In the data rows, zero lies at 4.5, halfway between 4 and 5.
Here are some numbered points:
5;8;6;6;3;3;6;4;6;3;5;2;4;5;3;6;4;3;5;6;8;7;5;6;7;8;5;5;4;5;6;1 0
1;5;2;7;2;6;6;7;4;6;6;4;6;4;8;5;3;4;8;5;7;4;5;6;2;4;5;3;8;4;3;5 1
2;5;4;2;6;3;5;8;7;4;3;3;4;3;4;7;0;6;7;6;6;6;5;9;9;4;2;3;3;8;7;1 2
2;3;5;4;6;4;2;8;6;5;3;6;6;6;7;4;5;6;4;4;4;5;3;5;5;4;5;7;6;5;5;4 3
7;3;4;3;5;5;1;4;6;4;4;5;6;2;4;4;3;7;2;1;1;2;6;6;7;3;4;5;6;5;5;7 4
7;7;3;5;7;0;6;6;1;4;4;4;3;6;5;4;5;6;3;3;1;4;7;7;4;6;3;5;1;8;6;3 5
1;0;4;6;3;3;3;6;5;5;5;0;6;7;6;5;6;4;5;7;5;3;5;3;5;2;4;7;7;5;5;5 6
3;6;4;4;3;4;2;6;5;0;3;2;4;4;5;4;8;5;4;5;6;2;5;4;5;9;3;3;7;5;4;4 7
5;3;6;3;7;6;4;7;2;5;4;8;5;7;4;3;3;6;1;2;2;6;3;2;1;2;6;6;3;1;3;6 8
4;5;4;5;5;5;5;1;6;3;2;3;2;1;4;4;6;2;7;3;7;3;5;7;4;4;5;4;4;7;4;6 9
1;4;1;4;3;5;5;5;4;2;6;3;4;6;5;5;6;7;6;6;4;4;5;5;3;6;7;3;3;6;5;5 10
9;6;5;1;4;3;4;3;5;3;7;4;3;3;4;4;4;6;3;3;3;1;6;4;6;5;5;4;5;5;4;4 11
6;5;5;3;2;7;4;0;9;2;4;4;3;2;3;6;6;4;5;4;7;3;4;2;7;6;6;5;5;2;3;8 12
5;6;3;5;6;3;5;6;2;5;6;6;5;6;7;2;7;7;5;3;3;3;4;6;1;6;6;5;4;4;4;5 13
8;6;5;2;6;6;3;1;5;4;5;6;4;2;5;5;6;4;4;1;2;3;6;4;5;3;7;5;4;5;2;6 14
4;3;4;3;5;5;4;5;5;6;7;5;5;2;6;3;3;5;5;5;6;4;3;4;3;2;5;3;6;1;3;5 15
7;5;3;3;4;5;4;2;4;3;7;5;4;2;5;3;6;6;5;2;4;4;5;4;4;4;6;2;2;4;5;6 16
0;5;5;4;4;4;6;8;4;4;3;4;2;7;3;6;2;5;6;9;5;3;4;5;5;4;4;3;3;9;5;5 17
3;3;5;6;6;5;5;7;1;5;3;3;6;3;6;2;6;1;5;5;5;5;3;4;3;2;3;4;5;4;4;3 18
4;5;5;6;2;4;6;5;3;5;4;1;5;4;2;4;4;3;5;8;9;4;3;2;6;5;3;4;7;2;5;5 19
9;6;4;4;6;3;4;1;4;5;3;4;5;3;4;3;5;5;4;1;2;6;5;5;7;6;4;6;2;4;6;3 20
3;3;2;6;1;6;7;2;7;2;6;4;6;5;2;5;4;6;5;7;6;3;6;2;5;6;4;2;7;3;3;7 21
4;4;7;4;6;6;5;5;6;7;5;4;7;4;4;6;3;5;5;6;7;7;3;4;5;5;4;4;8;0;4;3 22
4;4;5;4;6;4;3;6;7;4;4;3;6;7;7;6;4;6;3;2;5;3;7;4;5;4;5;5;9;3;3;3 23
2;4;7;5;4;5;4;3;4;8;3;5;5;7;5;4;4;2;3;3;4;6;3;4;3;1;6;9;3;6;5;4 24
5;6;1;5;4;5;5;4;6;4;5;2;5;7;6;7;3;5;5;3;4;7;7;4;6;4;8;4;2;7;8;0 25
New points follow, each followed by the numbers of its five nearest points above, nearest first.
7;2;4;3;5;6;0;4;6;4;5;5;6;1;4;3;4;6;2;1;1;3;6;7;7;3;5;5;6;5;5;8 : 4 14 11 16 20
2;4;3;4;4;6;3;4;9;4;6;6;5;7;8;6;5;6;3;4;5;3;5;5;4;5;9;5;8;4;3;4 : 23 3 10 15 1
1;4;1;4;3;5;5;5;5;2;7;2;4;6;5;5;6;6;6;7;5;3;5;4;4;5;7;3;3;6;5;5 : 10 21 17 6 7
2;3;6;6;6;5;4;8;0;4;3;3;6;3;5;1;7;1;6;4;5;5;3;4;2;4;3;4;5;4;4;4 : 18 3 15 13 19
5;5;6;4;3;4;4;4;5;4;3;6;4;5;4;6;5;4;3;3;6;3;6;3;5;4;4;6;7;3;1;5 : 23 14 11 12 15
5;5;4;6;5;5;5;1;5;3;3;3;2;1;5;3;6;2;7;3;7;3;5;7;3;5;5;4;4;7;4;6 : 9 16 14 12 18
5;1;3;3;5;6;4;2;5;6;5;5;5;5;4;5;2;6;4;2;0;5;6;5;3;1;5;5;4;6;5;5 : 4 14 16 24 15
1;7;3;6;5;3;7;5;3;6;6;6;3;9;4;5;3;3;4;7;5;3;5;5;3;5;6;5;4;8;5;4 : 17 10 13 24 1
0;5;5;5;5;4;7;7;4;3;3;4;1;7;3;6;3;5;7;9;6;3;4;5;4;4;4;3;4;8;5;5 : 17 10 2 19 1
1;4;4;4;3;8;5;4;7;6;6;8;4;3;6;5;3;5;7;6;6;6;3;5;4;5;6;3;4;3;3;6 : 15 1 22 10 21
3;2;3;5;2;6;6;3;7;3;6;4;6;5;3;5;3;6;5;8;6;2;6;3;5;5;3;2;8;3;3;6 : 21 19 15 10 22
6;6;5;5;4;5;5;0;4;5;4;3;4;6;4;5;5;3;2;4;4;3;5;2;3;4;6;5;4;4;2;4 : 14 11 16 24 20
6;4;4;3;6;0;5;9;2;5;6;1;6;5;3;3;5;5;5;6;1;4;5;7;5;5;0;6;5;6;7;6 : 5 13 18 3 6
0;5;5;4;5;4;7;7;5;3;3;4;2;7;3;6;3;5;6;9;6;2;3;5;4;4;4;3;4;8;5;5 : 17 10 2 19 3
6;3;7;5;4;7;4;2;4;7;3;7;5;5;4;3;4;2;4;3;3;5;3;3;2;2;6;7;5;3;3;6 : 24 8 14 15 18
5;3;5;3;6;4;3;6;8;4;5;2;6;7;7;7;4;6;2;2;4;3;6;5;5;4;4;6;9;4;3;3 : 23 3 4 6 22
3;4;5;2;4;4;3;7;7;4;5;5;5;4;5;4;4;6;6;5;4;5;2;7;7;6;4;6;3;7;7;4 : 3 2 10 17 0
3;5;4;2;5;3;5;5;3;5;6;5;4;4;4;5;4;6;5;6;4;3;6;6;3;4;4;4;6;4;4;6 : 15 10 13 11 16
3;5;5;2;6;3;5;9;7;4;3;4;4;3;4;7;0;5;6;5;6;5;5;8;9;3;2;2;4;8;7;1 : 2 17 0 3 25
4;3;6;3;5;7;3;4;0;5;5;6;5;1;4;2;6;5;5;3;4;3;4;3;2;3;4;4;6;1;1;7 : 15 18 16 8 14
7;6;3;4;6;1;6;6;1;4;5;4;3;6;4;4;5;6;3;3;1;4;7;7;4;6;3;4;1;7;6;4 : 5 13 20 11 16
8;5;2;5;4;3;4;4;4;2;6;3;3;5;3;4;5;6;3;4;0;1;8;5;4;6;6;4;5;5;3;5 : 11 16 14 4 5
4;4;5;2;5;4;3;7;6;4;5;6;5;4;6;4;3;6;5;4;3;4;2;7;6;4;4;5;3;7;8;4 : 3 2 4 16 10
6;9;7;6;6;3;7;4;4;7;2;5;3;3;5;5;5;1;6;5;9;8;4;6;5;6;3;4;3;5;3;1 : 0 9 18 22 19
2;4;6;6;5;3;6;3;5;6;5;6;4;7;5;6;3;3;5;4;8;5;5;6;6;1;4;7;4;7;4;4 : 24 3 17 9 6
5;6;4;3;3;4;2;6;6;0;3;2;4;3;6;5;7;6;4;5;5;1;6;4;6;9;3;2;8;5;4;4 : 7 11 23 10 21
4;5;6;6;2;4;5;6;2;5;4;2;5;4;3;4;4;3;6;7;9;5;3;3;5;5;3;4;6;2;6;4 : 19 22 18 0 15
3;6;2;2;4;3;5;7;2;0;7;3;3;3;4;5;5;7;6;7;7;3;7;4;4;6;6;0;4;6;5;4 : 10 7 16 17 11
5;6;4;4;6;2;5;7;3;5;7;6;5;5;7;4;5;6;3;4;3;3;4;5;2;5;5;4;4;4;4;4 : 13 15 3 16 5
